Rows are one point carried round by a steady rotation, each followed by how many ticks it has turned.
The counts run from 0 to 907.
[-31  10  27 -17  17 -17   3   9 -19   4 -18  34  -1 -18  10  26 -11  13
   8 -18  -2  19  -5   2  -6  20 -16 -11   2   7   4 -12  23 -28  15  -3
 -26 -26 -29  20  22  10  20 -12  17   9  -6   1   8   7 -26  -1 -45  33
   0  21 -15   8  14   4  -3 -25  14]	19
[-32  15   0 -12   9 -37  -2   3 -20   3  -3  43  14   9  22  -1 -21   1
  -7  -2   3  15  14   7 -33 -10 -11  17  43  10 -14 -26 -10 -30  33 -28
  14 -11 -23  -3  13  -3  24  -7  16  -9 -22  23  10  12 -17  13 -33  34
  -1 -10 -23  15   1  -7 -13 -27  11]	852
[ 12  12  15 -17 -11  -5 -27  20  31 -20 -12  14 -13 -22 -16  12   1 -28
  18  13 -12  -6  10 -13  18 -39  14   1  19   8  -5   5  -5 -10   5  19
  26 -23  -7   8  45  12 -22  -2  -4  11   3 -42  -6  -8  -2  14  19 -56
  18  -3  32 -15 -28  -3  -6  -8  -7]	552
[-11  33  27  -4   2   8  13  36 -18   9 -14  14  -1   8  -1  -9 -24 -11
 -48  -4  19   8 -11  -3 -32   6  29 -13 -38   4 -26 -35   3 -33   7  21
  -4 -23 -14  -4  23 -17  -8  10  32  -4 -19 -12   2   6  16  12  10  37
  15  -5   3   3 -16 -17 -15  -4 -20]	638
[  0  15 -25   6   7 -31 -14   8  12   2  13 -11  29  12  14  13  11 -19
  -5 -17   6 -16 -25  -4   7   4 -17  21   0 -28 -32  21  -3  -5   3  27
 -33 -16 -32 -27  31  31 -27  -1  18  -5 -19  20 -10 -10 -25  21  22 -16
   4 -25  16 -19  13  -3 -10 -12 -17]	784
[-10 -18 -10  20 -11 -68  18   8  28   2   5  -3  11  33  25 -31  14   5
 -19  19 -14  -3   6  16 -29  -1   8  10  19  -8  13  12  -1  -8  24   2
 -26  18  -3  16   8   3   4  -3  11  21 -13   7 -25  22 -21 -35  -4 -16
   2 -18  20 -12   0  14  25  -9  -7]	105
[-14  -5  19 -23   3 -28 -13  -2 -36 -17  -1  25  31  -5 -13  26  -6   8
  27   1 -20 -12   8 -48 -18  34 -24  -6   3  14  -7   6 -28   3 -31  21
  -3 -33 -36   5  18  21  26   7   4  12  42   2   3   4   7 -22 -23 -17
   4  -1   0   5  18 -23  18 -21   9]	218
[-22  14  21  -3  -9  -5  16  17 -37   6 -18  27   7   0  22  -5  -7   5
 -22  13   6  16  18  11 -36  12   5   3  -4   2 -11 -18  -2 -31  21 -18
  -5   3  -9  27   6 -21  27   0  33  -8  26  25  28  26   3 -34 -23  56
   8 -18 -15  14   8   2   4  -1  -2]	845
[ -1 -14 -27 -12  -8  -4  34  46  24   1   0   9  -9  24  -5   5   6  -7
  -8  -6 -18  -4  -9   5  -3 -29   6  13 -20  -7  20 -23 -19 -15  23  -8
   1  10 -11 -21  23  19 -27  -5   2  17  -1  34 -33 -11   8  -1  29   4
 -15 -16  16   7   6 -30  -3 -47  12]	826
[-33  18   0 -16  16 -13 -20   4 -12 -14  19  46  28 -18  15   2 -16 -14
 -21  10  30  22  15   5  -3 -18  -1   7  45   7 -21  20  -4 -19   5  -8
  21 -23 -27  30  27  -4  27 -13  -3 -11 -20 -25   3  -7 -29   8 -38 -17
  15  14 -34  -3   1   2 -25   5 -10]	887
[ 35 -14  -1 -18   4 -42 -13  13  42   2  -7   8   5   4 -14  25  -3 -23
  13  11 -15 -23 -15 -25  -5  21  -5   2   3  20   1 -19 -10  -9  10  25
  24 -29 -19 -10  40  15 -18  20   4   7   2 -16 -35   3  12  28  14 -34
   1   1  27 -11  -2  -5  18 -24  18]	587
[-31  -6 -32 -40  17  -6 -17  14  -4 -15  19  46  38 -20  -3  13  -8 -13
  -5   2  -3  26  20   3  -4 -25 -20   1  -7   1   9  16 -10  -1 -11 -24
  25 -14 -28   5  13   3  13 -25  -1  -7  20   9 -15  -7 -13  -7 -18 -27
   1  35 -28  19  26 -13 -10  -4  13]	889
[-36  -5 -12 -33   6  11   1  12  -4 -14  14  31  12  -6  18  24   5   8
  12 -22  -3  19  -2   1  19 -31 -32  10  -6 -11   9  29  12   6  -2   6
 -35 -14 -22  -6  29  41   0 -40 -11   9   3  14  -3 -15 -35 -15 -29 -13
  -8  13 -11   3  22 -10 -12 -29   4]	23
[-15  14  -3 -10  23 -38  14   9 -10  13   8  33  12  15  23  -7 -32   6
 -26  -7  20  24   1   9 -41   9   0   8  15   2  -4 -20   0 -27  23   2
 -11 -15 -19  -6   8  -1  28 -10  27  -4 -36  13 -20  15 -23  16 -38  30
  -1   6 -30   7  10 -10  -7 -25  -7]	297
[ -7  -6 -37  18  -7 -38   7  13   1  -2  37  -6  36   7  24 -20  11   7
 -18  18 -17   0  11   5 -20 -17 -24 -21  18 -24   7  19 -17  18  -3 -39
 -21  26 -31  28  -5 -10   9 -20   5  32  -1  -7 -27   1 -41 -30  -1 -24
   8   4 -10  -6  15   1  -9 -22 -20]	138
[-18  21   8  26 -14  33  26  33 -22  11  -8  -9 -15 -16  20 -10  21 -20
 -34   2  19  26   8   6 -21 -15  -2 -21 -17 -16  10  -4  10 -12 -15 -26
  -1  27 -16  34  -4 -31  14   6  22   7   7  21  -3  16  -5 -30 -13  32
  13   9  12 -17   5  -9 -13 -20 -26]	324
[-14  22   5  -6  -3 -27  -7  23  12 -10   4   6  12  29  18  -3 -19  -4
 -15 -14 -11  -1   0  10  -5 -45  20  30  27 -19 -20   1   0 -19  41  14
 -26 -14 -12 -22  38  24 -24 -27   4   9 -33  -5   0  -9 -16  13  27  -3
  14 -32  10  -3 -15   0 -16 -25 -19]	823
[  1 -22  16   2 -11 -59  16   8  42   5 -28   0 -12  22  12   8  21  -9
  12  10 -21 -18  -3   2 -11  10  26  19  16  24  16  -9  -4 -29  26  14
  -2  -6  -3  -1  30  14 -21  12  23  18   8   7  -3  24   3 -16  16   5
  -2 -23  43  -7  -8   9  39 -14  19]	71
[ -4  31  51  12 -20   3 -20  12 -15 -16 -26  -5   3 -24  -9  11   6 -12
  -2   6  -9 -12 -12 -21   2   1  28 -18 -20  16 -19  -3  -1 -27 -12  22
  -7 -31 -19  25  26  -9 -20  22  33  11  20 -28  31   7   2 -18  10   8
  19 -23  43  -8 -14   6  -7   2 -18]	43
[-20  33   2  32  12 -26  -2  10 -30   0  23   4  29   5  19 -19 -14  -4
 -37   7  28   5   3 -10 -46  25  -4 -12  29 -14 -32 -12  -7 -18  -8  -7
  -8   1 -24  26  -7 -21  19  13  24  -8 -29   1 -13   4 -18   5 -22  11
  16 -16  -9  -6   4   2 -22  -4 -28]	292
[-34   8   6  29 -11  16  21  33 -10   8 -11   7 -18 -42  29  -3  27 -22
 -24  11  24  27  19  18  -6   0   9  -9   1   1   2  11  11 -25 -14 -22
  22   3 -10  39 -10 -26  13  11  17  -1  18  26  13  17  -8 -26 -35  18
  15   1   3 -17   2   2 -11   2 -13]	879
[-20  -4 -19  -4  -7 -23  15  12 -11  -9  15   2  12  36   8 -12  -3  10
  -1   0   4  -5   9 -19 -36   7 -11   1  -7 -22 -13  18 -19  23 -23  31
 -21   4  -4 -21  11  27  26  -4  -7  13  -9  12 -36  -7  -7 -10  -8 -41
  10 -30 -10  -6  22 -43  -6 -29 -38]	461
[ -6   7   7  18  -3 -26 -26  -3  -3  -6  13  22  19 -33   6  -5  -4 -21
  -5  18   1  -1   1   9   5 -11   9 -25  54  12  -2   9   0 -19  -6 -27
  18 -10 -25  64  12 -21   2   0  17  18  -5 -48   0   2 -24  -4 -15  -9
  11  21   4 -15 -10  27  -3   7   1]	725
[-19   2 -26  16   3 -32  28   8 -36   7  24   0  24  14  25  24   0   3
  -7 -12   7  -5   1   0 -33  34 -36  13   4 -27 -12   6 -16  -1  -5  -7
 -24   7 -15 -13  -3  19  12   3  17   4   2  66  -9   9 -20  -9 -16  26
 -15 -10  -6   7  36 -13   2 -35   5]	814
[ 12  23  21 -19 -10  41  22  44 -19   1 -25  27 -14  -7  16  16  -6 -25
 -19  14  25  13  10   4 -28 -12  13  13  18  -3 -18 -27  11 -37  35   6
  44  -4  -3  19  22 -21   6  18  11 -12  -6  12   2   4  -1  10  -3  32
   5 -18  -4  -1 -14  -6 -27 -26   3]	678
[ -6  -7   5  -7  17 -30  28  14  20  20 -15   3  -2   7  35  33  17  -2
   0  -4   3   5 -23   4 -14  35 -18  14 -27 -11   2  -4  25 -21  18  30
 -35 -18  -4 -12  27  23   2   3  21  -2  -6  38 -15  18 -23  -8 -15  20
 -15  -6  13  -8  29   1  20 -20  20]	781
[ 14 -14 -20 -25 -11 -32 -21   4  36   4 -10   5  10  -4   2   7  35  -9
  33  23 -28  -4  17  -2  -5 -21 -24  11 -23  -6  16  31  -3  18 -10   5
   1   5 -12  -7  22  14 -14  -4   5  12  25   9 -11  17 -22 -36  10 -60
   4  -3  20 -23  10  -7  13  -2  -3]	901
[-17  11   1   5  11 -37 -28   0   9 -13  10  -4  21 -11  15  21  15 -28
   4 -13   8  -4 -15  -6  19   1 -17  31  21  -4 -34  23  -5 -15   5  40
 -10 -37 -26 -22  29  42 -24   7   8  -8 -11  21  15  -2 -19  18   5 -28
   4 -27  29 -23   4   0 -17  -6  -7]	229
[ -4  28  16  13 -10  18 -27   9 -48  -7   4  -5  33 -31 -12  16  15 -13
  11   5  -7  -4   6 -25  -8   9 -26 -40 -18  -9 -16  16 -12  18 -43  -7
 -20  -4 -36  34   7 -11   2   3   9  19  29 -15  25   2 -21 -23  -1  -5
  25   4   8  -9  17  -9 -23  -6 -34]	10
[-25 -13 -23  14 -13 -47  31  19  37  19  -8 -13 -13  18   8 -22   9 -10
 -27  10  -8   6   4  10 -32  -8   9   2 -23   9  27 -14   3   2   1  -5
 -13  14  -7 -17   5   9   2  11  13  22   0  39 -26  18   7 -29  -7 -13
   1  -6  30 -19   3 -24  22 -11 -10]	110
[ 16 -19 -12  10  -2 -48  -9  -5  13 -24  10   2  24  25   6  14   9  -8
  19   7  -1 -29  -1 -29   3   9  -7  27  55  -4 -23  25 -25  -8  17  30
   4  -6 -13   2  23  27  -8   8  -3  15  -4  -3 -18  -7  -9   2  17 -37
   3 -29  21 -14  -2   3   8 -15   7]	67
[-23   9  -5  11  21 -60  -1  -7 -19   7  20  16  41   6   6   8 -10  -7
 -14  -5  17  -9  -5 -18 -37  52 -15   4   9  11 -19  -6 -28 -17 -23   9
  -9 -25 -29 -11   6  13  24   8  19  -7   3  31  -2  15   1   3 -20  10
   2  -6  -2   8  27 -10   8  -7   3]	258
[-40 -16  17   8  -9 -49  14  12  24 -11 -12  10   0  17  10 -12   2  11
  -4  -1  -6  21  -6  -8  -7   2  22   3 -19  20  21  19  10  -5   5  41
 -44 -28   1   5  25  34  10 -15  11  23   4  -8 -22   7  -6 -34 -21 -32
   8  -8  15 -14   1 -12  28   6 -17]	423
[-14  10  25  -4   6  20   5  20 -40  10 -14  11   0 -30   5  13  14   8
  -3  -1  -8  22   3  -2 -11  13  -8 -33 -50  -2  11   1   8  -2 -22 -12
 -23  -8 -29  37   5 -17   7  -5  25  12  32   5  25  17 -17 -43 -24  37
  10  22   4   6  16   0  13 -11   1]	12
[-20  18  24 -10 -12 -59 -27  -1  -1   2 -19  24   4  -3   2 -10 -18   4
  24  12 -43  13  21  -6 -30 -23  -4  -5  28  23  11 -29 -14  -7  13 -26
  -5  -5 -29   0  20  -4  12  -9  18  30   3 -13  23  22 -13 -11 -24  -9
  14   9   9   8  -8  -2   9 -20   2]	696
